Some points:
tensor([ 127,  -72,   88,    0,  -21,    1,   -7,  -68,  -67,  -93,  -37,   11,    6,  -14,    1,
           3,   34,  -17,   35, -110,   20,  -23,   24,   20,   61,  -69, -127,  -45,   60,   17,
          42,    3])
tensor([-61,  45, -89,  54,  -4,  11,   6,  40,  64, -21,   3, -42, -19, -85,  -1, -13, -70,  35,
        -33, -34, -11,  64, -52,   8,  18,  42,  59,  75,  18,  -8, -47,  10])
tensor([ -12,  -18,  -26,   13,   31,   -1,   -4,   12, -127,  -35,   17,   19,   46,   54,  -18,
          24,   19,   -3,   17,   -6,    3,  -57,   36,  -18,    9,  -35,  -55,  -40,  -77,   26,
           7,    2])
tensor([-58,  11, -64,  20,  27,  33, -29,  21,  41,  -9,  29,  43,  13, -33,  31, -51, -32,  26,
          4, -14,  -4,  10, -42,  12, -26, -32,  36,  84,  49, -21,  -4,  35])
tensor([  43,  -76,   -7,  -99,   90,   28,   67,   81,   69,   16,   92,    8,   89,  -16,  -11,
          16,  -91,  -52,  -31,   57,   12,  -91,  -98,  -98,  -58,  -27,   62,   17,  -48, -102,
         -17,   63])
tensor([ 19,  59,  42,  40, -38,  31, -41,  14,  43,  34, -32,  84,  17, -65,  43, -28, -53, -57,
         14,  56,  -5, -20, -14,  41, -32,  15, -30,  11,  73, -60, -26, -26])
tensor([-38,  51, -29,  19,   1,  18, -12,  15,  88, -19,  59,  14,  54, -25, -10, -10, -20, -14,
        -80, -12,  -7, -33, -49, -27, -28, -34,  65,  39,  -5, -17,  16,  20])
tensor([-21,  41, -60,  -7,   7,  80,  -5, -56,  -2, -35,  32,  36,  10,   2,  40,  -9, -67, -12,
        -29,  38, -21, -59, -50,  62,  16, -39,  67,  -4,  67,  12, -49, -32])
tensor([ 40,  70,  74,  57, -35, -34, -15, -72, -38,  18, -88,  21, -68, -62,  18,  12, 114,  -1,
         35, -13,  -5, -17,  63,   7,  86,  80, -46,  11, -54,  35, -51,   1])
tensor([-70,  71, -73, -67,  50,  18,   1,  45,  63,  74, -43,  20, -29,  61, -12,  87, -17,  37,
        -61,  14,   1,  90,   0,  73,  18, -60,  57,  10,  46, -53,  45, -37])
tensor([ 56, -15,   9, -50,  25,  25,  24,  28, -11, -34,   1, -22, -16,  57,   8, -31, -43,   5,
          2,  48,  56, -28, -48, -36,  11,   9, -18, -66, -33,  28,  16,  14])
tensor([ 24, -17,  31,  11,   3, -52, -11, -17, -81,  16, -15,  12,  -7, -50,  -7, -17,  -4, -15,
         26, -22, -10, -28, -12,  16,  26,  48,   7,  -3,  20, -11, -73,  12])
tensor([  19,   22,   55,   66,  -65,  -78,  -47,  -34,  -97,  -17, -103,   10, -121,    6,   19,
          18,  127,  -47,   66,  -45,  -23,   20,   94,   -6,   67,   28,  -77,   13,  -22,   85,
         -24,  -26])
tensor([ 31,  -4,  26, -46,  14,  13,  -5,   9, -30, -47, -32, -46,  37,  37,  13,   8,  -9, -18,
        -37,  48,  11, -30,  34, -17, -15, -27, -79, -84,  19,  -7,  30, -15])
tensor([ 12, -20,   1,  -7,  10, -52, -38,  11, -17, -43,   3,  26,   1, -27,  -4, -15,  -5, -10,
         62,   4,  -4, -24, -19, -26,  10,  13,  35, -28,  79, -43, -21, -34])
tensor([-70,  35, -70, -27,   3,  42,  12,   4,  77,  32,  27,  17,  -9,  32,  10,  24,  37,  22,
        -23,  23,  -8,  62,   1,  71,  -8, -31,  61, -43, -38,  29,  33, -20])
tensor([ -85,  -31,    1,  -17,  -13,  -62,   73,   34,  -62,   93,   14,  -89,  -33,   61,   -7,
          45,   41,   32,   -7,    0,   -2,  -16,  -43,  -35,  -34,   56,    9,    4, -101,   16,
          16,    9])
tensor([ 10,  45,  29, -52, -48, -43,  29,   6,  -8,  16, -40, -13,  -6, -32,  28, -38, -29,  12,
        -10,  62, -20,  65,  -9,   5,   6,  39,  -5, -73,  -9,   2, -35, -25])
tensor([-26,  39,  46,  27,   3, -31,   3,  15,  17, -17, -20, -30,  22, -34,  41,  -4,  12,  25,
        -19,  30,  -4,  36,  21, -27, -42,  51, -29, -18, -99,  18,  13,   3])
tensor([ 70, -62,  -7,  32, -34, -35,  -5, -15,  -1, -29,  -1,  32,  18, -23, -13, -12,  -2, -30,
         53,  17,  22, -66,   6,   4,  28,  -5, -88, -28,  75, -11,  -3,  21])
tensor([ -8,  35, -50,  15, -22,  13,  11, -41,  30,   1,  12,  41, -33,   8,  22,  -8,  54,  13,
         -5,  33, -17,  -5, -16,   9,   8,   2,  55,  51,  20,  -2, -13,  -7])
tensor([ 22, -32, 127,  -7,  26, -18,  46,  67,  14,  50,  33, -13,  -5, -64, -22, -18,  52, -76,
        -13,   8,  30, -11,   6, -44, -54,  19, -30,   5, -12, -64,   1,  22])
tensor([ -20,  -28,   60,   96,  -23,  -45,    0,  -38,   -3,  -14,  -39,   13,    8, -102,  -26,
         -14,   46,  -94,   38,  -35,   25,    5,   17,   10,    4,   15,  -66,   -9,   66,  -16,
          13,   34])
tensor([   0,   11,   -8,   69,  -20,  -58,  -16,  -46,   -4,   -8, -113,  -20,   -1,   -3,  -21,
         -54,    2,    9,  -20,  -55,  -17,   61,   26,   11,  -21,   64,   15,   62,   50,    6,
          -9,   35])
tensor([ -40,   52, -106,   22,  -19,  -29,  -29,   10,  113,   21,  -62,   28,  -73,    8,  -18,
         -29,  -13,   59,  -63,  -32,   -2,   96,   13,   79,   31,   14,  -22,  -12,   64,  -21,
         -47,  -30])
tensor([ 31,  -3,   1,  41, -43,  30, -27, -46, -23, -31, -18,  37, -28,  -7,  15,  11,  26,  17,
         -1, -19, -14,   5,   5,   6,  20, -11, -55, -46,  13,  41,   1, -24])
tensor([-36,  43,  -3,  50, -24, -50,  -9, -49,  16,  45,  13,  12, -48,  50,  18,  20,  82, -29,
          9,  -2, -13,  -6,  46,  12,  10,  21, -12,  30,  -7,  13, -17,   2])
tensor([  14,  -22, -111,  -19,  -15,   23,   19,  -17,  -17,  -35,   16,   20,   46,   -6,   18,
         -49,  -39,  -15,   12,   29,    1,    4,  -38,   -3,   -3,  -17,   74,   23,   28,  -30,
         -23,   10])
tensor([-64,   6, -14, -59, -68,  73,  52,  -4,  21,  -2, -20,  29, -58,  74,  54,  -8, -45,   4,
        -26, 115, -20,  73, -37, -12, -15,   4,  14, -70,  17,  22,  43, -53])
tensor([-25, -47,   8, -50,  65,   9,  20,  25, -67,   1,  91, -30, -19,  38,  23,   3, -48, 116,
          1,   2, -12, -23, -69, -63, -43, -40,  -8, -32, -79,  18,  27,  21])
tensor([ 33, -32,  -5,  -7,  46, -34,  -7, -17, -83,  13, -15, -59,  35, -19, -63,  -2,  -6,  13,
         30, -74,  -2,  31,  -3, -34,  33,  28, -66,  24, -51,  36,  37,  -4])
tensor([-60,  69,  -4,  42,  66,  -6,   4,  49, -24,  52,  58, -22, -33,  -9,  14, -18, -45,  90,
        -25,  23, -19,  -8,  52,   4, -40,  14,  79, -23, -50,  51, -22,  -3])
tensor([ -51,   40,  -22,  -52,   11,   47,  -31,   -6,   94,   22,  -16,   26,  -39,   76,    5,
          37,   55,  -39,   -2,   -1,   16,   66,   71,   28,   24,  -87,    5,   25,   70,  -42,
           1, -115])
tensor([  0,   1,   1,  42,  50,   1, -10,  59,  19,  72,  47,  11, -10, -63, -22, -15, -14, -31,
         15,  16,  -1, -42, -10,  -2, -36,  24,  97,  29, -25,  10, -47,  -4])
tensor([110, -30,  39, -19, -43,  31, -26, -54,   6, -71, -20,  -6,  42,   3,  -1, -25, -12,  19,
         22,  -8, -12,  32,  24,  20,  11, -48, -50,  -2, 127,   4,   5,  -6])
tensor([-55,  49,  29,  60, -17,  28, -26, -39,   7,   2,  33,  -3, -48,  54,  21,  39,  84,   0,
        -17,   9, -13, -36,  42,   8,  -9,  58,  22,  16, -41,  46,   6,  56])
tensor([  93, -101,  125,  -80,   22,  -19,   27,   81,   25,   26,   44,  -15,   25,  -60,  -29,
         -15,  -24,  -38,   11,   49,   43,  -72,  -35,  -47,  -49,  -21,   40,   49,   -3,  -49,
          27,   28])
tensor([ -7, -60,  30,  -3, -53,  48, -16, -33, -78,   5,  56, -17, -36,  37, -12,  64,  52,   3,
         38,  -7,  -5, -35,  35, -24,  34, -41, -14,  29, -87, -29,  24,   0])
tensor([-54,  31, -44,  -8,  60, -48, -18,   9,  42,  18, -47, -32,  24,  57, -68,  30, -59,  -6,
        -44, -54,  -8,  43,  37,  44, -14,  49,  -5,  12, -32, -15, -36, -22])
tensor([ 62, -52,  32, -12, -20, -66,  17, -28,  -9, -53, -24, -31,  15,  16,  14,  -4, -37,  58,
         39,  30,   0,  10,   4,  20,   4,  27, -14, -38,  11,  10,  13,  -4])
tensor([ 53,  10, -22, -66, -11,  59,   9,  35, -44,  -8,  86, -11,  44,  73, -10,  14, -33,  39,
          0, -23, -10, -70,  28, -16, -28, -29,  39,  -4, -37,  -4,  75,  27])
tensor([-69, -45, -17, -41,  29,  73,   9, -15,  44,  27,  -6, -20,  69, -23, -41,  25,  52, -41,
        -30, -77,  32,  33,   3, -32,  -7,   6,  23,  33, -17,  44,  37,   8])
tensor([   3,  -29,   20,   58,   21,  -41,  -30,   19,  -27,   29,  -35,  -69,   51,   12,  -51,
          23,   31,   17,   44, -105,   -7,   23,   27,   -7,   24,   22,  -56,   28,  -69,   34,
          41,    4])
tensor([ -19,  -43,  -52,  -35,  -22,   66,   30,    3,   30,  -63,   63,   23,   66,    4,   10,
         -17, -108,   -6,    4,   35,   22,  -29,  -71,    2,    6,  -94,   44,  -13,   -5,    2,
          -4,   45])
There is one direction along which these points spread out most. Take the direction at right angles to it along which they spread out most. Then take the direction at right angles to both along which they spread out most. Go by this last direction. For each point below, how far along it does it lie, from 0 to 99? The average is 50, and the first point in the table lies past the average. One standard deviation of the points above along it is 16.
tensor([ -19,  -43,  -52,  -35,  -22,   66,   30,    3,   30,  -63,   63,   23,   66,    4,   10,
         -17, -108,   -6,    4,   35,   22,  -29,  -71,    2,    6,  -94,   44,  -13,   -5,    2,
          -4,   45]) ~ 66
tensor([  19,   22,   55,   66,  -65,  -78,  -47,  -34,  -97,  -17, -103,   10, -121,    6,   19,
          18,  127,  -47,   66,  -45,  -23,   20,   94,   -6,   67,   28,  -77,   13,  -22,   85,
         -24,  -26]) ~ 41
tensor([ 33, -32,  -5,  -7,  46, -34,  -7, -17, -83,  13, -15, -59,  35, -19, -63,  -2,  -6,  13,
         30, -74,  -2,  31,  -3, -34,  33,  28, -66,  24, -51,  36,  37,  -4]) ~ 36
tensor([-25, -47,   8, -50,  65,   9,  20,  25, -67,   1,  91, -30, -19,  38,  23,   3, -48, 116,
          1,   2, -12, -23, -69, -63, -43, -40,  -8, -32, -79,  18,  27,  21]) ~ 26
tensor([-69, -45, -17, -41,  29,  73,   9, -15,  44,  27,  -6, -20,  69, -23, -41,  25,  52, -41,
        -30, -77,  32,  33,   3, -32,  -7,   6,  23,  33, -17,  44,  37,   8]) ~ 40
tensor([ 70, -62,  -7,  32, -34, -35,  -5, -15,  -1, -29,  -1,  32,  18, -23, -13, -12,  -2, -30,
         53,  17,  22, -66,   6,   4,  28,  -5, -88, -28,  75, -11,  -3,  21]) ~ 74
tensor([ 19,  59,  42,  40, -38,  31, -41,  14,  43,  34, -32,  84,  17, -65,  43, -28, -53, -57,
         14,  56,  -5, -20, -14,  41, -32,  15, -30,  11,  73, -60, -26, -26]) ~ 79
tensor([  0,   1,   1,  42,  50,   1, -10,  59,  19,  72,  47,  11, -10, -63, -22, -15, -14, -31,
         15,  16,  -1, -42, -10,  -2, -36,  24,  97,  29, -25,  10, -47,  -4]) ~ 42
tensor([-58,  11, -64,  20,  27,  33, -29,  21,  41,  -9,  29,  43,  13, -33,  31, -51, -32,  26,
          4, -14,  -4,  10, -42,  12, -26, -32,  36,  84,  49, -21,  -4,  35]) ~ 61
tensor([-61,  45, -89,  54,  -4,  11,   6,  40,  64, -21,   3, -42, -19, -85,  -1, -13, -70,  35,
        -33, -34, -11,  64, -52,   8,  18,  42,  59,  75,  18,  -8, -47,  10]) ~ 52
tensor([  14,  -22, -111,  -19,  -15,   23,   19,  -17,  -17,  -35,   16,   20,   46,   -6,   18,
         -49,  -39,  -15,   12,   29,    1,    4,  -38,   -3,   -3,  -17,   74,   23,   28,  -30,
         -23,   10]) ~ 65
tensor([ -40,   52, -106,   22,  -19,  -29,  -29,   10,  113,   21,  -62,   28,  -73,    8,  -18,
         -29,  -13,   59,  -63,  -32,   -2,   96,   13,   79,   31,   14,  -22,  -12,   64,  -21,
         -47,  -30]) ~ 62
